(in the rows, 128 means zero)
Where one turn sends some rows of the set: a few examples, then the rows asked:
Q215: [123 116 132 107 152 135 120 157 143 131  91 119 114 135 162 143 158 122]
Q73: [120 136 116 122 131 104 147 154 138 151  93 115 103 136 129 137 165 119]
Q516: [152 114 119  89  92 114 128 140 115 137 131 129 107 139 145 126 113 108]
Q501: [157 125 114 146 144 135 110 153 118 115 129 134 109 152 119 151 119  88]
Q792: [123 117 152 150 151 123 145 139 117 123  91 146 117 130 127 143 172 135]
Q80: [106 137 129 113 120 136 125 145 107 148 128 103 110 105 159 121 101 128]
Q416: [125 128 111 115 109 114 152 133 147 104 121 151 110 169 159 144 105 125]
Q505: [149 142 129 140 116 116 129 144 165 132 131 146 139 156 135 139 182 130]
Q271: [134 146 147 159 126 124 137 136 133 114  77 137 115 120 125 118 101 121]
Q511: [153 135 111 179 124 126 122 143 146 135 127 140 140 156 103 132 139 116]
Q347: [112 116 143  99  82 105 149 126 113 140 131 138 141 128 131 131 120 117]
Q476: [109  99 134 122 117 130 146 121 110 122 120 127 117 113 172 164 111 118]
Q630: [164 101 133 116  95 117 110 128 135 120 144 140 123 119 142 155 147 101]
Q103: [135 117 101 143 126 113 165 119 155 119 147 150  88 118 134 125 109 133]
Q790: [108 111 167 144 119 116 160 111 148 126 137 144 121 105 140 121 124 157]
Q949: [144 144 148 149 158 148 125 109 139 110 159 157 103 131 133 126 144 111]
Q522: [131 147 137 124 103 149 107 135 132 134 163 132 149 129 167 115 124 139]
Q872: [135 118 141 159  94 161 127 130 111 114 110 136  84 128 134 141 139 117]
Q683: [154 147 141 159 138 122 122 146 156 125 144 147 120 145  94 103 143 130]
Q96: [121 121 139 145 116 140 119 165 114 134  89 148 134 132 128 158 157 109]
Q484: [122 144 132 135 174 110 124 128 164 130 145 140 120 128 148 102 111 114]
Q941: [157 120  98 118 124 112 164 142 153 126 158 136 137 147 146 111 128 123]
Q849: [134 117 152 155 144 140 115 127 115 153 137 123 132  98 112 111 157 117]
Q141: [125 136 125 132 115 125 105 155 152 155 133 126 150 166 112 132 146 139]
Q571: [148 161 102 124 130 117 138 141 137 109 134 137 134 140 137  91 116 142]
Q700: [126 147 126 114 117 129 150 133 119 131 125 123 104  98 186 120 142 116]
Q980: [ 97 132 154 136 123 147 103 116 107 148  97 136 116 128 132 122 142 117]
Q520: [125 119 143 142 129 128 141 126 153 126  71 144  94 130 133 137 156 122]
Q402: [137 125 125 133 126 127 125 137 110 126 191 130 143 133 134 123 100 123]
Q179: [131 162 125 146  84 116 135 133 128 148 167 131 134 127 131 117 125 133]
Q687: [139 144 130 124 130 109 141 118 156 127 174 111 108 126 154 111 111 146]
Q659: [138 102 132 136  81 144 143 134  97 127 115 136 123 137 120 151 148 131]
Q236: [101 146 130 160 152 142 136 124 148 140 123 138 148 133 138 112 165 137]
Q321: [105  98 149 126 113 141 127 123 124 169 122 130 121 133 146 147 161 102]
Q922: [108 110 160  96 131 126 145 121 118 118 134 134 100 106 166 129 117 129]
Q377: [141 137 106 154 165 155 116 130 145 133 124 134 112 147 147 104 152 125]
Q2: [116 134 162 116 102 115 134 137 134 105 127 168 114 148 147 139  99 136]
Q698: [ 96 153 139 161 156 134 153 146 133 135 120 125 112 139 132 115 113 151]
Q860: [131 122 140 129 165  89 142 139 156 131 156 139 147 129 129 131 109 131]
Q770: [109 123 154 165 121 104 137 109 121 164 147 138 116 117 150 147 151 118]
Q216: [148 107 119 170 156 136 134 132 134 138 139 106 119 107 116 135 151 113]
Q331: [153 129 118 111 129 148 125 168 146  93 116 128 122 141 123 123 109 132]
Q365: [132 109 176 147 140 141 110 131 106 117 115 137 145 144 121 140 133 106]
Q496: [129 124 136 107 103 120 161 139 139 143  99 131 114 122 159 151  97 131]
Q603: [140 128 123 131 106 128 123 128 150 126 172 128 118 130 139 124  79 111]
Q197: [131 141 133 161 143 130 102 144 132 121 165 127 126 134 122 117 172 121]
Q455: [130  91 134 131 137 126 133 128 131 126 189 142 115 136 132 154 145 126]
Q927: [124  82 134 142 107 104 149 143 122 126 103 130 130 131 121 140  96 128]

Q941 moves to Q347
Q520 moves to Q511
Q698 moves to Q331
Now these:
Q215 moves to Q505
Q455 moves to Q790
Q571 moves to Q516
Q496 moves to Q96
Q792 moves to Q683
Q484 moves to Q416
Q2 moves to Q872
Q103 moves to Q927
Q73 moves to Q141

Where one turn sends some rows of the set: a few examples, then the rows asked:
Q273: [116 192 139 121 134 113 141 132 124 164 149 148 145 113 157]
Q55: [137 171 120 123 150 147 153 136 181 158 143 177 144 113 125]
Q982: [146 203 115  83 140 163 142 136 121 193 155 162 133 133 113]
Q996: [126 175 131  90 109 135 138 172 114 142 168 119 104 108 123]
Q47: [128 154 122  85 138 159 142 152 119 143 135 136  95  80  85]
Q211: [155 149 132 102 145 147 136 176 159 144 144 125 106 127 105]
Q283: [122 124 125  95 142 132 135 104 131 175 146 140  98  85 135]
Q264: [114 177 145  71 115 141 114 114 136 167 150 150 125 128 141]
Q37: [121 172 126 131 113 135 117 163 115 154 159 175 137 125 120]
Q366: [141 184 133  75 153 153 161 101 110 134 161 157 112 121 120]
Q816: [142 164 117  94 135 133 122 134 184 176 167 170  94 104 123]
Q57: [143 146 117 103 155 155 160 125  98 196 156 134 129 121 132]
Q120: [143 186 136 100 155 149 146 131 135 148 208 168  94 122 121]
Q663: [159 170  92 108 146 146 163 145 132 198 181 158 105 100 121]
Q593: [162 187 141 127 149 147 119 135 165 151 137 129 106  88 104]
Q829: [100 160 124 129 155 146 146 122 124 172 153 169 124  64 118]
Q474: [156 161 137 107 189 130 150 116 120 156 166 147  87 117 121]
Q840: [132 182 162 123 120 164 115 136 139 145 172 116 126 107 126]
Q699: [142 165 131 115 121 159 148 111 132 134 149 119 113  61 117]
Q627: [153 154 106 140 139 115 131 156 138 156 128 175 121 108 108]
Q229: [122 140 107 122 116 143 147 133 104 140 134 171 137  96 114]

Q593 moves to Q699
Q627 moves to Q229
Now these:
Q47 moves to Q996
Q264 moves to Q816
Q829 moves to Q273
Q982 moves to Q663
Q120 moves to Q474

